In the data rows, zero lies at 4.5, halfway between 4 and 5.
Here are some points, one per row:
(5 3 3 5 7 2 2 3 3 5 4 4 5 4 3 1 5 4 3 7 5 4 5 5 2 6 5 7 4 4 5 2 3 3 2 6 5 6 6 6 0 6 2 5 2 5 2 3 6 6 5)
(6 5 4 7 6 4 9 4 3 5 1 6 3 5 4 6 2 5 7 7 2 4 5 8 6 4 5 8 8 7 4 5 6 5 5 5 6 6 3 6 5 9 6 7 4 5 5 6 5 3 4)
(5 4 5 5 6 5 4 3 4 5 3 6 4 5 4 5 5 3 5 6 3 4 5 2 2 6 4 2 4 3 5 7 3 0 5 7 5 6 0 6 3 5 4 4 8 4 7 3 2 6 4)
(6 2 4 5 7 6 5 4 6 7 4 4 3 2 6 3 3 5 3 4 5 5 5 3 6 4 6 7 3 4 6 5 1 5 9 3 6 4 5 2 6 4 4 6 5 3 5 2 4 8 4)
(3 4 3 7 5 8 3 6 5 4 4 7 7 3 4 3 6 4 6 4 4 2 3 4 7 5 6 5 3 7 7 3 7 6 5 5 5 6 4 7 6 5 5 5 8 9 4 4 8 3 4)
(5 2 5 3 5 1 7 6 6 5 5 3 7 4 3 4 3 1 4 5 6 4 2 6 6 5 3 3 6 4 6 5 4 4 4 6 4 7 5 4 6 5 9 5 4 4 5 0 3 3 6)
(3 4 4 1 2 4 6 6 1 5 5 6 5 6 2 6 5 3 4 6 5 1 5 4 4 1 6 5 5 2 7 7 5 5 4 4 5 2 4 6 7 4 4 3 3 4 5 5 7 9 4)
(3 4 1 3 2 6 6 6 7 5 3 2 4 7 6 3 5 4 3 4 2 6 5 7 3 5 5 5 6 2 3 4 3 4 7 7 2 6 7 7 5 4 4 5 6 4 6 5 6 5 2)
(5 4 2 4 4 4 5 5 2 4 3 6 6 2 4 3 3 6 7 7 6 6 5 5 5 7 6 0 5 3 1 5 8 6 5 2 7 7 6 5 6 1 4 5 5 2 4 4 3 6 3)
(2 4 3 4 5 3 4 3 8 4 5 6 4 4 4 5 5 6 6 4 5 2 8 5 3 4 7 6 5 6 5 5 1 6 1 1 5 5 4 7 4 2 5 6 6 1 6 4 3 2 4)
(7 5 4 8 5 5 8 6 5 4 6 5 5 3 4 4 9 5 7 4 1 6 1 5 4 3 3 5 5 5 5 5 1 5 2 5 4 6 5 3 7 3 2 3 4 2 4 4 5 6 6)
(7 5 4 3 4 3 3 5 7 3 4 9 5 4 6 5 5 0 6 7 4 4 3 4 2 4 5 4 5 6 3 6 5 8 6 4 2 2 4 2 2 6 3 6 4 4 7 2 6 4 2)
(5 4 3 6 4 6 5 5 3 3 6 7 7 7 4 6 5 3 2 2 7 5 6 3 5 6 5 5 5 5 5 3 6 5 6 4 1 8 3 2 4 6 4 6 6 0 2 7 4 4 6)
(3 4 5 5 7 3 0 5 4 5 5 5 2 5 6 6 4 5 2 3 3 6 4 5 6 2 2 4 6 6 4 5 6 4 4 5 4 7 2 7 7 1 6 5 3 2 4 4 6 5 1)
(4 4 8 2 3 3 4 6 4 8 3 4 5 3 3 6 8 6 4 4 3 4 3 3 3 4 1 5 4 4 4 3 8 5 7 1 6 4 6 6 2 6 4 6 6 1 5 4 6 3 7)
(5 5 1 4 4 5 5 2 6 3 5 4 3 5 3 4 2 6 5 3 5 6 4 3 2 5 4 5 7 6 7 3 7 2 5 3 6 5 4 0 4 3 4 2 2 5 8 5 8 4 6)
(2 2 3 7 6 3 4 6 3 7 6 4 4 8 6 6 6 5 7 6 8 8 6 2 6 3 4 5 5 4 3 6 4 7 6 6 5 4 4 5 3 5 4 3 4 6 5 4 7 2 8)
(7 6 7 1 9 6 4 6 6 6 5 3 9 6 5 2 4 7 6 5 3 6 7 5 5 3 6 4 6 4 7 5 7 6 4 5 3 4 5 3 4 3 5 4 5 4 5 7 4 4 5)
(7 5 7 6 4 4 4 2 5 4 4 8 7 4 6 5 6 6 3 5 7 4 8 3 5 4 1 6 7 3 4 3 4 2 5 6 5 5 9 5 8 4 5 6 4 7 5 4 5 3 3)
(6 7 6 4 3 3 3 4 1 3 1 1 5 6 7 4 5 3 3 2 3 3 6 4 5 5 6 4 5 3 3 4 3 8 2 4 6 6 3 3 5 4 4 7 5 6 6 4 6 5 7)
(5 0 5 3 6 7 5 7 5 2 5 3 1 6 3 4 8 4 5 5 6 7 6 5 2 6 4 2 5 6 6 3 5 4 3 2 7 2 4 5 7 6 5 8 3 6 3 5 3 4 4)
(5 5 6 4 2 8 4 3 2 6 5 4 6 5 6 6 1 1 5 4 6 8 4 6 4 4 4 6 2 7 7 7 2 4 3 3 8 4 6 7 4 3 3 4 4 4 5 5 5 2 3)
(6 6 4 2 2 4 5 4 6 2 3 5 3 3 8 2 7 5 7 4 5 4 6 5 7 3 5 3 2 3 7 4 4 4 7 6 6 6 2 4 4 6 5 2 2 3 1 4 6 2 4)
(2 1 7 6 4 5 4 3 3 5 3 3 3 3 5 3 5 4 5 4 3 5 5 3 7 4 6 5 3 4 5 3 6 5 1 6 3 4 6 1 5 7 4 2 4 3 8 6 4 4 0)
(5 3 8 4 3 4 6 3 3 0 5 3 4 6 3 3 4 6 6 3 6 4 4 5 3 3 5 8 5 4 4 7 7 5 7 5 2 5 3 5 5 3 1 4 6 6 4 2 2 3 5)
(6 3 5 2 3 2 6 6 6 7 2 6 3 5 4 4 3 4 5 1 7 4 3 4 6 3 4 3 8 7 4 4 3 4 4 4 3 6 5 5 2 4 3 3 6 8 3 8 3 6 3)
(4 4 2 5 4 5 2 6 2 5 3 2 6 4 3 6 4 6 6 4 4 2 6 5 3 0 4 2 2 6 3 6 3 2 5 5 2 4 6 1 3 4 7 6 3 5 3 5 4 4 4)
(1 7 6 8 2 2 4 6 5 6 5 4 6 4 3 2 1 6 4 5 2 6 5 5 3 5 3 2 5 4 6 4 4 5 6 6 5 0 3 4 6 5 2 5 5 4 3 5 4 4 4)
(6 3 5 5 4 4 7 3 2 4 8 7 5 3 5 5 4 7 3 3 2 5 4 4 4 7 5 2 3 4 6 5 3 6 5 4 1 4 4 8 3 5 5 6 1 7 6 5 6 5 3)
(4 5 6 3 4 6 6 2 7 4 1 5 3 5 1 5 5 5 2 6 3 6 4 3 9 7 4 4 3 7 3 8 5 4 2 6 3 3 6 4 4 3 4 6 4 4 2 4 6 5 6)
(2 7 7 2 4 6 4 7 4 7 6 5 3 4 6 6 2 5 8 4 5 4 4 3 4 6 8 5 4 6 3 1 4 4 4 6 3 6 5 4 6 6 3 5 2 4 4 1 3 4 7)
(2 4 5 5 5 5 6 5 6 5 8 7 4 2 5 6 5 4 2 3 3 5 5 6 4 2 7 5 5 0 3 7 7 4 2 6 8 6 5 2 2 5 4 6 5 7 2 4 5 4 5)
(3 8 6 5 7 5 6 6 4 1 4 4 3 5 4 3 6 3 3 6 5 4 3 2 4 2 5 4 4 7 4 4 4 6 7 6 7 6 7 6 2 3 6 4 3 4 7 6 1 4 5)
(4 5 6 8 5 5 4 5 4 6 4 5 3 6 7 5 5 3 3 6 4 1 4 8 5 7 5 4 5 3 7 5 6 2 5 1 2 5 6 4 4 2 4 3 2 6 4 6 3 4 7)
(5 3 6 4 5 5 2 1 5 5 6 5 6 5 2 4 5 5 3 6 3 3 4 5 3 6 5 4 5 6 1 6 2 7 7 3 6 6 3 4 6 7 6 0 4 6 3 7 4 4 4)
(4 4 6 6 4 9 7 3 5 6 5 5 5 5 6 2 4 6 4 3 8 2 4 6 3 4 2 4 5 5 1 2 5 6 3 5 5 2 1 4 2 3 7 4 4 3 6 2 4 7 5)
(5 6 5 4 5 5 4 1 5 4 4 2 4 2 1 9 5 4 4 6 7 5 4 8 6 5 6 3 5 3 6 0 3 6 5 7 5 4 4 5 4 2 4 5 5 5 6 5 4 5 4)
(2 6 2 2 8 2 7 2 2 4 3 6 5 5 6 6 5 4 4 1 4 5 3 5 5 6 3 5 2 4 3 4 5 3 4 3 4 0 6 4 6 5 5 3 5 5 3 3 2 3 4)
(5 5 3 5 4 5 6 3 6 4 6 1 5 4 8 5 3 6 1 9 5 4 2 2 5 1 5 3 5 6 4 4 5 3 3 1 3 5 3 6 5 7 3 5 6 6 4 5 3 4 5)
(5 7 4 4 4 4 5 6 4 4 6 4 2 6 4 5 2 4 6 7 2 5 7 3 5 6 1 6 4 2 6 3 3 7 4 2 4 6 4 3 3 3 7 3 7 7 2 3 4 6 2)
(5 6 4 5 5 5 2 6 6 1 7 2 5 6 4 6 4 7 5 2 5 2 4 5 8 6 3 3 7 5 4 6 3 3 5 3 6 3 7 5 2 8 3 3 5 2 6 3 5 7 3)
(5 3 4 3 5 3 2 4 5 4 7 7 2 7 4 2 2 5 6 5 4 4 1 6 5 3 3 4 1 2 3 3 4 4 4 6 5 4 5 4 5 6 5 7 7 4 6 9 5 5 8)
(7 6 6 8 3 3 3 4 5 5 3 4 1 3 4 3 5 5 5 3 6 7 3 4 2 4 9 4 6 4 4 5 5 4 4 4 3 2 7 6 5 6 9 3 6 4 2 4 6 5 5)
(4 6 3 6 2 4 3 6 8 4 2 6 7 4 5 6 6 6 4 5 6 7 4 7 4 5 4 7 1 5 5 6 7 6 4 5 5 6 4 5 7 7 5 4 3 6 7 5 1 9 5)
(7 6 3 4 4 5 3 8 5 5 5 3 5 0 2 3 3 1 4 4 5 5 6 3 7 5 4 8 5 2 1 4 5 3 4 3 3 2 2 7 5 4 4 4 2 5 6 7 4 3 5)
(8 4 2 4 3 3 6 4 4 7 8 2 4 5 7 5 7 5 4 5 4 2 5 3 4 8 4 6 4 8 4 5 7 5 4 9 7 2 4 4 5 2 5 5 5 4 3 6 3 4 4)
Along one direction, these points spread out more than along any other. How many in every 100 of the points above lie lower along it than each point below? Answers are rounded to whole numbers. More than half of the points above lie lower than the first one.
(5 6 4 5 5 5 2 6 6 1 7 2 5 6 4 6 4 7 5 2 5 2 4 5 8 6 3 3 7 5 4 6 3 3 5 3 6 3 7 5 2 8 3 3 5 2 6 3 5 7 3) ~ 98
(3 8 6 5 7 5 6 6 4 1 4 4 3 5 4 3 6 3 3 6 5 4 3 2 4 2 5 4 4 7 4 4 4 6 7 6 7 6 7 6 2 3 6 4 3 4 7 6 1 4 5) ~ 65
(7 6 6 8 3 3 3 4 5 5 3 4 1 3 4 3 5 5 5 3 6 7 3 4 2 4 9 4 6 4 4 5 5 4 4 4 3 2 7 6 5 6 9 3 6 4 2 4 6 5 5) ~ 33
(7 6 3 4 4 5 3 8 5 5 5 3 5 0 2 3 3 1 4 4 5 5 6 3 7 5 4 8 5 2 1 4 5 3 4 3 3 2 2 7 5 4 4 4 2 5 6 7 4 3 5) ~ 57
(6 6 4 2 2 4 5 4 6 2 3 5 3 3 8 2 7 5 7 4 5 4 6 5 7 3 5 3 2 3 7 4 4 4 7 6 6 6 2 4 4 6 5 2 2 3 1 4 6 2 4) ~ 24
(5 4 5 5 6 5 4 3 4 5 3 6 4 5 4 5 5 3 5 6 3 4 5 2 2 6 4 2 4 3 5 7 3 0 5 7 5 6 0 6 3 5 4 4 8 4 7 3 2 6 4) ~ 63
(7 5 4 3 4 3 3 5 7 3 4 9 5 4 6 5 5 0 6 7 4 4 3 4 2 4 5 4 5 6 3 6 5 8 6 4 2 2 4 2 2 6 3 6 4 4 7 2 6 4 2) ~ 26
(3 4 1 3 2 6 6 6 7 5 3 2 4 7 6 3 5 4 3 4 2 6 5 7 3 5 5 5 6 2 3 4 3 4 7 7 2 6 7 7 5 4 4 5 6 4 6 5 6 5 2) ~ 30
(7 5 7 6 4 4 4 2 5 4 4 8 7 4 6 5 6 6 3 5 7 4 8 3 5 4 1 6 7 3 4 3 4 2 5 6 5 5 9 5 8 4 5 6 4 7 5 4 5 3 3) ~ 7
(5 3 6 4 5 5 2 1 5 5 6 5 6 5 2 4 5 5 3 6 3 3 4 5 3 6 5 4 5 6 1 6 2 7 7 3 6 6 3 4 6 7 6 0 4 6 3 7 4 4 4) ~ 20
(8 4 2 4 3 3 6 4 4 7 8 2 4 5 7 5 7 5 4 5 4 2 5 3 4 8 4 6 4 8 4 5 7 5 4 9 7 2 4 4 5 2 5 5 5 4 3 6 3 4 4) ~ 50
(4 6 3 6 2 4 3 6 8 4 2 6 7 4 5 6 6 6 4 5 6 7 4 7 4 5 4 7 1 5 5 6 7 6 4 5 5 6 4 5 7 7 5 4 3 6 7 5 1 9 5) ~ 4
